In the rows, 128 means zero.
R: a few groups of rows, each row roughly a mix of its group's hidden directions; one row fits no group
R (122 x 12)
[[143  89 124 176 116 140 162 134 136 130 153 120]
 [161 144 147 103 140 113 162 152 140 120  88 126]
 [124 135 160 117 104 130  88  98  90 110 136 112]
 [170 128 129 130 104 145 118 118 152 121  95  85]
 [172 145 107 106 145 120 106 140 107  94 109 144]
 [103 157 145 129  93 150 102  83 120 136 128 120]
 [116 123 169 168 136 136 128 137 106 150 101 160]
 [146 108 120 127 147 154  96  96 112 103 140 166]
 [109  91 120  82 134 115  87 114 120 142 137 134]
 [122  99 121 164 122 117 122 102  95  95 125 160]
 [178 135 163 112 153 115 146 121 158 121 125 139]
 [136 138 144 176 131 102 165  99 111 149 124 131]
 [146 108 121 157 108 119  76 118 106 128 151 109]
 [ 95 131 126  99 154 137 136 162 147 168 148 139]
 [177 134 110 121 126 164 134 131 152 156 136 102]
 [135 114 134 116 152 121 158  82 132  92 139 157]
 [ 99 158 152 100 134 124 107 131 103 137  85 141]
 [129 124 112 164 161 144 126  91  88 115 144 127]
 [120 141 129 117 155 134 129 107  86 115 163 169]
 [127 130  80 100 166 117 155 125 150 114 123 142]
 [155 126 149 132 144 119  88  75 120 139 117 137]
 [134 111 129 139 107 108 131 157 155 165  94  97]
 [116  86 131 140 175 151 137 131 153 144 109 139]
 [ 80  95 142 119 117 152 122 162 109 137 109 121]
 [106 149 122 115  90  86 140 167 136 135 137 138]
 [156 104 141 147 151 110  95 132 120 108 103 166]
 [115 151 148 143 107  65 136 137 117 116 140 120]
 [147 148 107 107 143 139 122 163  99 144 127 172]
 [ 93 176 127 140 136 124 172 120 142 133 128 110]
 [147 130 140  88 131 158 112  99 134 157 102 102]
 [123 151 108 103 137 124 131  73 119 122 161 148]
 [ 81 139 136 113 135 146 145 115 140 157 157 160]
 [122 144 115 101 103 146 133 191 116 119 125 122]
 [142 120 127  89 134 116  75 133 121 111  93 127]
 [138 108 115 116 168 184 130 114 137 131 111 143]
 [147 129 104 118 133 137  97 141 128  97 170  91]
 [136 157 130 114 108  95 104 179 118 140 131 109]
 [107 132 144 151 121 170 123 178 121 151 115 119]
 [131  92 128 128 125 172 101 167 135 112 151 135]
 [126 153 123 128 145 137 131  82 134 116 183 124]
 [120 111 128 105 150  92 175 139 147 126 136 160]
 [113 141 151 142 125 113 160  98  80 105 115 140]
 [ 89 123 142 111 125 122 161 165 148 158 105 125]
 [157 167 101 121 120 151 162 133 129 144 128  94]
 [140  93  98 127 141  81 129 111 143 146 157 131]
 [ 88 141 136  84 135 155 106  96 137 134 139 130]
 [ 84 127 122 116 134 132  97 119 115  87  93 139]
 [113 150 108 104 112 138 122 116  99  84 106 158]
 [141 132 144 152 126  84 146 112  92 143  94 138]
 [150  78 142 169 142 135 124 143 128 104 128 107]
 [108 118 133  80 108 162 108 130 101 126 155 140]
 [ 91 109  79 132 146 117 124 160 142 132 149 137]
 [102 154 125 140 162 116 122 170 132 144 153 156]
 [110 158 114 148 179 130 143 112 101 124 146 108]
 [ 99 152 124  95 151 133 155 112 129 103 139 168]
 [139 138 123 125 110 132 109 179 118 163  93 143]
 [148 147 126  99 105 121 152  87 113  90 114 136]
 [159 137  84 138 161 136 124 133 170 112 118 127]
 [123 109 141 127 160 134 181  99 140 116 153 142]
 [101 103 124 141  73 113 117 154 135 147 117 113]
 [127 126  85 126 118  93  82 152 134 118 123 111]
 [157 144 106  98 145 120  91 117 173 123 124 124]
 [137  81 116 167 148 101 130 139 146 147 144 140]
 [167 126 127 144 122 151 114  86  91 118 153 126]
 [163 111 133 106 133 182 121 120 151 146 111 115]
 [134 177 112 117 105 100 101 133 121 112 154 106]
 [125 167 138 140 153  90 128 113 121  88 117 105]
 [119 102 147 149 127 101 125 111  69 142 123 120]
 [113 141 125 122 107 128 176 133 127  94  87 114]
 [139 117 172 106 151 145 165 132 148 155 109 122]
 [109 169 136  76 124 151 143 129 101 129 124 133]
 [172 154 110 136 112 116 153 135 158 116 105 101]
 [120 128  95 122 121 114 164 140 147 150 179 126]
 [120 143 131 128  89 151 184 114 111 118 133 112]
 [137 162 133 166 136 110 167 135 111 122 151 156]
 [196 152 131 110 121 128 128 116 145 116 140 131]
 [115 133 153 113 139 104 172 106 158 102 138 104]
 [113 116 142 157 155 127 109 170 102 117 144 160]
 [131 153 105 131 160 140 103 101  96 109 164 134]
 [131 107 137 137 169 156 106  90 118 100 108 133]
 [126 110 157 130 103  93 145 141 162 138  93 107]
 [165  94 146 152 144 124 138 177 122 124 122 119]
 [159 138 147 124 132 146 103 138  95  90 104 155]
 [124  85 109 146 128 122  92 132 115 107 125 171]
 [158 122 111 134 150  98  82 149 143 154 130 111]
 [123 105 124 148 114 157 144  97  89 107  94 135]
 [133 127  96 138 116 118  93  85 136 123 139  87]
 [129 107 133 137 142 141 120  82 120  75 133 147]
 [180 118 110 131  84 152 135 131 140 148 131 116]
 [126 135 169 120 134  98 164 119 140 106 157 100]
 [123  96 144 125 104 118 119 158 174 151 105 115]
 [118 123 133 112 109  93 150  76 159 141 121 125]
 [107 157 133 105 145 114 102 148  81 117 146 146]
 [164 102 124 129 133 129 142 142 156 156 158 167]
 [134 114 148 122 154  98 178 136 151 108 145 110]
 [163  97  94 153 128 135  88 135 106 142 129 137]
 [112 106 121 119 161 110 164 111 151  89 141 141]
 [146 103 133 160 123 129 134 182 126 114 101 151]
 [145 125 132  94 137 147  76 140 141 113 116 161]
 [131 110 151 147  97 135 172 118 105 143 111 160]
 [123 113 123 100 131 115 134  64 156 126 116 139]
 [117 129 134 121 152 137 178 163 159 128 104 113]
 [111 101 132 142 130 126 135 174 116 158 153 164]
 [149 142 100  86 114 140 124 124 139 117 178 133]
 [173 119 162 128 133 114 133 162  98 124 132 155]
 [128 146 111 135 101 143 102  81 130 158 126  97]
 [154 128 138 169 134 108 143 127 123 165 141 169]
 [144 163  97 137 110 137 177 128 101 135 134 116]
 [143 106  86 154 143 133 110 116 137  94 120 162]
 [103 144 115 105 141 110 146  88 158 107 106 107]
 [136 143  88 142  80 116 143 132  99 116 142 149]
 [158 139 118 140 151 161 107  93 120 120 131  87]
 [154  97 163 152 125 145 149 102 142 124  95 112]
 [152 102 119 115 145  83 163 104 154 122 131 129]
 [146 100 151 154 136 137  80 144  92 134 134 132]
 [132 121 154 184 127 123 161 110 117 152 118 144]
 [165 123 114 111 153  83 156 136 131 129 158 122]
 [142 133 129 130 154 158 142  77 128  90 134 114]
 [124 110 150 134 127 103 143 106  98 143 112 181]
 [145 128  76 109 133 105  94 141 122 118 111 153]
 [113 145 125 126  91 101 128 138  93 139 173 143]
 [179 134 117 143 118 124 128  90 137 127 145  91]]
which group is each row in? (one row of each group first)
[120 101 121 115 111  82 126 101 156 118 100 150] -> (106)
[126 153 135 113 133 135 112 146 160 132  66 126] -> (83)
[120 111 131 102 158 175 110 106 111 122 127 160] -> (98)

[145 130 143 138 105 129 108 117  90 167 164 149] -> (106)
[132 111 126 150 124 143  83 100 100  93 143 143] -> (106)
[139 115 110 107 117 138  98 119 143 152 147  73] -> (83)
[109 157 141 113 119  92 133 157 159 125 105  97] -> (98)
[113  81 154 152 151 114 104 128 137 151 154 136] -> (98)
[ 67 127 138 105 152 120 123 132 132 127 101 153] -> (83)
[110  76 129 141 143  91 122 123 129 162 110 134] -> (83)
[103 163 121 111 152 100 104 140 131 143 104  92] -> (83)
[100 141 100 118 129 129 133 130  90 117 153 176] -> (98)
[148 139 169 140 114 159 146 109 133 141 101  92] -> (106)
[106 116 132 149 163 122 126 105  90 114 153 162] -> (98)
